In the data rows, zero lies at 4.5, halfway between 4 and 5.
Here is a table of points, one per row:
[5 8 4 7 3 3 2 3 5 9 8 4 6 9 6 5]
[6 4 4 4 4 5 5 3 6 5 4 3 4 4 4 6]
[1 0 3 1 9 8 6 9 1 0 0 6 5 0 6 0]
[6 7 5 6 3 4 4 3 5 9 7 3 6 9 7 5]
[7 6 4 6 5 4 5 3 5 7 5 5 4 8 6 5]
[5 3 5 4 6 5 5 6 3 0 3 7 4 2 4 3]
[0 3 7 0 3 7 6 9 3 3 3 3 6 0 4 2]
[7 6 4 6 5 4 5 3 5 7 5 5 5 8 6 5]
[5 3 3 4 6 5 6 4 5 4 3 4 3 4 4 5]
[4 4 3 5 5 4 5 4 4 4 4 5 3 3 3 6]
[3 2 4 3 7 5 5 4 3 1 2 6 4 1 5 3]
[5 3 4 3 3 5 5 4 7 5 4 2 3 3 3 6]
[4 4 4 4 5 4 6 4 5 4 4 4 3 3 4 6]
[5 4 5 4 6 5 5 6 2 0 3 7 5 3 4 2]
[3 4 5 4 3 4 4 4 6 4 6 3 4 3 3 6]
[3 5 5 4 3 4 4 4 6 4 5 4 4 3 3 7]
[5 3 4 3 3 5 5 4 6 5 4 2 3 3 3 6]
[5 8 5 6 2 3 3 3 6 9 8 2 6 9 6 6]
[3 5 6 4 4 5 4 7 3 1 4 6 5 3 4 3]
[6 4 3 6 6 5 5 4 5 6 4 4 4 7 6 4]
[7 7 4 7 3 4 3 2 6 9 7 4 5 9 6 6]
[7 6 4 6 4 4 5 3 6 7 6 4 5 8 5 6]
[4 3 4 4 6 4 4 4 4 1 3 6 4 2 4 4]
[5 4 5 4 6 5 5 5 3 0 3 7 5 2 4 2]
[3 6 6 5 4 3 4 3 5 5 6 4 4 5 4 6]
[7 4 5 4 3 5 5 4 6 6 5 3 4 6 4 6]
[3 8 5 6 2 3 2 5 6 9 9 1 7 9 6 5]
[5 7 4 7 5 2 4 2 4 5 6 7 5 7 4 7]
[3 3 5 3 7 6 5 7 1 0 2 8 5 2 5 0]
[5 3 4 3 7 5 5 5 2 0 2 7 4 2 5 2]
[5 5 4 5 4 4 5 4 5 4 5 4 3 4 3 7]
Along one direction, these points spread out more than along any other. How far along it is each point below, from 0 to 99? 50 is the average, and the first point above lies past it.
[5 4 5 4 6 5 5 5 3 0 3 7 5 2 4 2] 34
[3 5 5 4 3 4 4 4 6 4 5 4 4 3 3 7] 51
[5 3 3 4 6 5 6 4 5 4 3 4 3 4 4 5] 46
[1 0 3 1 9 8 6 9 1 0 0 6 5 0 6 0] 14
[5 8 4 7 3 3 2 3 5 9 8 4 6 9 6 5] 74
[6 7 5 6 3 4 4 3 5 9 7 3 6 9 7 5] 72
[3 8 5 6 2 3 2 5 6 9 9 1 7 9 6 5] 75
[6 4 4 4 4 5 5 3 6 5 4 3 4 4 4 6] 53
[7 6 4 6 5 4 5 3 5 7 5 5 4 8 6 5] 63
[4 4 3 5 5 4 5 4 4 4 4 5 3 3 3 6] 47
[7 6 4 6 5 4 5 3 5 7 5 5 5 8 6 5] 63
[5 7 4 7 5 2 4 2 4 5 6 7 5 7 4 7] 61
[3 5 6 4 4 5 4 7 3 1 4 6 5 3 4 3] 38
[5 3 4 3 7 5 5 5 2 0 2 7 4 2 5 2] 30
[5 4 5 4 6 5 5 6 2 0 3 7 5 3 4 2] 34
[5 8 5 6 2 3 3 3 6 9 8 2 6 9 6 6] 76
[5 3 5 4 6 5 5 6 3 0 3 7 4 2 4 3] 33
[5 3 4 3 3 5 5 4 6 5 4 2 3 3 3 6] 50
[5 3 4 3 3 5 5 4 7 5 4 2 3 3 3 6] 51
[3 4 5 4 3 4 4 4 6 4 6 3 4 3 3 6] 51
